One turn sends every row of this set to another row. A few are shown first. Where does it send the rows asked after them?
q_782: [  5.7 -25.6   0.6  13.8  18.6  25.9 -17.1  11.5   5.6  20.8   1.2  22.1]
q_835: [ 10.5  14.0  18.4 -18.7   6.1  21.4 -13.6 -21.5 -19.5   8.5   8.5  -0.7]
q_816: [ -8.2 -13.1  22.4   9.3  42.0   1.4  -2.3  15.2 -22.2  -2.7   1.2  10.7]
q_298: [ -6.6 -15.1  -9.6  -7.6  36.1   0.4 -17.0  34.6  -2.7  23.2  17.7   6.9]
q_170: [-21.0  -3.1  -6.0 -16.0  18.5   0.5 -22.0  13.0  -1.0  -0.4 -28.7 -10.2]
q_676: [-13.8  -5.6   5.9   4.5  45.4  11.6  -0.5   0.8 -16.0 -13.8   2.7  15.9]
q_744: [ -0.6   8.4   3.9  32.3  24.4   7.5 -19.2  35.6   3.5   6.7  -7.0  10.3]
q_178: [ 10.4   7.2   8.1  -9.8  -3.5   6.9 -13.8 -21.3 -13.4   4.6  19.0   2.4]
q_383: [-14.6 -17.3  18.9   9.4  45.6  10.7  -5.8  13.4 -16.4  -3.4  10.2   5.6]
q_999: [ 10.9  38.1   5.5 -14.1  16.7  11.2 -21.7  12.7 -12.3  14.0  21.1 -14.8]
q_614: [ -6.3 -24.3  22.8 -12.0  35.0   6.6 -12.2  19.7 -22.6  -1.6   8.2   3.6]
q_306: [ -0.3  14.9   8.6  15.2  28.5  31.8 -23.3  25.7   6.2  -2.1 -18.5  -8.5]
q_475: [ 11.2 -16.4   1.2   8.6   4.2  23.5 -28.5  28.2  10.8  18.3  -7.5  18.3]
q_299: [  9.4  13.8  -7.6 -16.7 -10.7  -2.4 -21.0  -9.8  -5.8  12.6  19.3  -0.5]
q_829: [ -3.9  30.0  -5.6 -22.8   1.6  -4.4 -23.3   1.9  -9.8  11.4   5.0 -15.1]
q_956: [-11.2   5.5  -0.6  31.7  26.5  11.6 -20.3  31.5   9.6   4.6  -1.5   2.3]
q_790: [ -3.5 -13.2  22.5 -15.6  41.6  23.8 -10.3   2.2 -19.4  -4.8  -9.3  -3.6]
q_513: [  2.3  35.3  12.7 -15.0   9.9  11.2 -12.0  -3.0   2.3  14.4  17.5 -16.5]
q_203: [ -7.4  -2.2 -18.2 -13.0  46.0   1.2  -9.8  28.4  -8.9   8.2  17.3  13.2]
q_367: [  5.0   1.2  -4.7 -23.0  40.8  16.4 -22.6  38.2  -5.4  16.6   4.1  -9.6]
q_394: [-20.1 -13.3  -1.1   7.3  13.2 -12.6 -13.9  12.8  -5.7   2.5 -20.5  10.8]
q_268: [ 12.7 -22.8   3.9   9.7  18.3  18.0 -13.8  17.4  -1.9  23.3  -3.2  27.6]
q_550: [-26.2 -11.1   9.2  -0.9  16.6 -10.1 -18.7  19.2  -9.6 -11.0 -14.3  -3.9]
q_980: [  9.9  14.5  -1.9 -22.8  -9.7  11.0 -23.4 -12.1  -7.4  20.3   3.3   0.4]
q_96: [ 10.8  35.3  19.9   2.2  10.2  24.7 -18.1  -6.8 -12.4   1.2  10.1  -8.9]
q_362: [ -0.9  14.7 -11.4  25.8  33.5  22.0 -15.4  23.7   8.7  -0.1   0.8  17.0]
q_83: [ 14.5  22.1  15.0   5.9   3.5  15.6 -14.4 -13.4 -11.5  -3.0  23.9  -2.8]
q_494: [ -8.1   3.6  10.7  27.3  11.3  13.4 -24.6  26.3   5.5  -7.2 -16.1   3.3]
q_709: [  5.8  22.8  17.1 -17.9   3.2  17.7  -9.5 -18.7   1.6  13.5  12.2  -7.6]
q_333: [  1.1  29.3  -6.1  -9.4   0.9  -9.6 -20.9   3.5  -8.5   5.1  24.0 -12.5]
q_789: [  6.0  31.5  19.0 -13.4  10.5  18.9  -9.1 -10.2   0.9  11.6  15.9 -14.0]
q_356: [ 11.5 -16.8  -3.8 -11.0  12.2  33.3 -26.9  10.3   6.6  19.5 -18.3   9.6]
q_108: [ 13.2  32.4   7.2  -0.9  10.6   7.3 -18.1   5.6 -11.7   1.6  32.5 -10.6]
q_359: [  7.6 -16.7 -13.9   0.0  26.5  24.2 -10.7   6.2   1.2  15.4   4.6  32.5]
q_750: [-28.8 -20.6  -4.7   7.5  15.9  -8.6 -14.5   7.9  -0.4   2.5 -13.8   6.3]
q_949: [-22.8  -1.6 -20.7   5.4  20.2  -3.7 -13.0   5.4   4.2  -5.6 -15.3  16.6]
q_730: [  1.7  21.1   9.1 -24.1  -0.7   9.6 -11.6 -14.7   2.2  17.2  11.0  -9.4]
q_509: [ -1.7 -11.8  -4.3  -8.8  36.4  -6.7 -13.4  38.0 -10.9  21.4  10.8  10.6]
q_207: [  1.3  30.8   5.2 -23.2   2.4   5.8 -14.4  -3.3   4.5  18.4  14.4 -14.9]
q_983: [  9.7 -15.7   3.1 -11.1  28.7  13.2 -22.1  42.6  -6.1  18.4  17.5   7.8]

q_494 moves to q_475
q_203 moves to q_676
Where do these go?
q_394 moves to q_744
q_356 moves to q_367
q_96 moves to q_980
q_178 moves to q_333
q_789 moves to q_730
q_782 moves to q_298

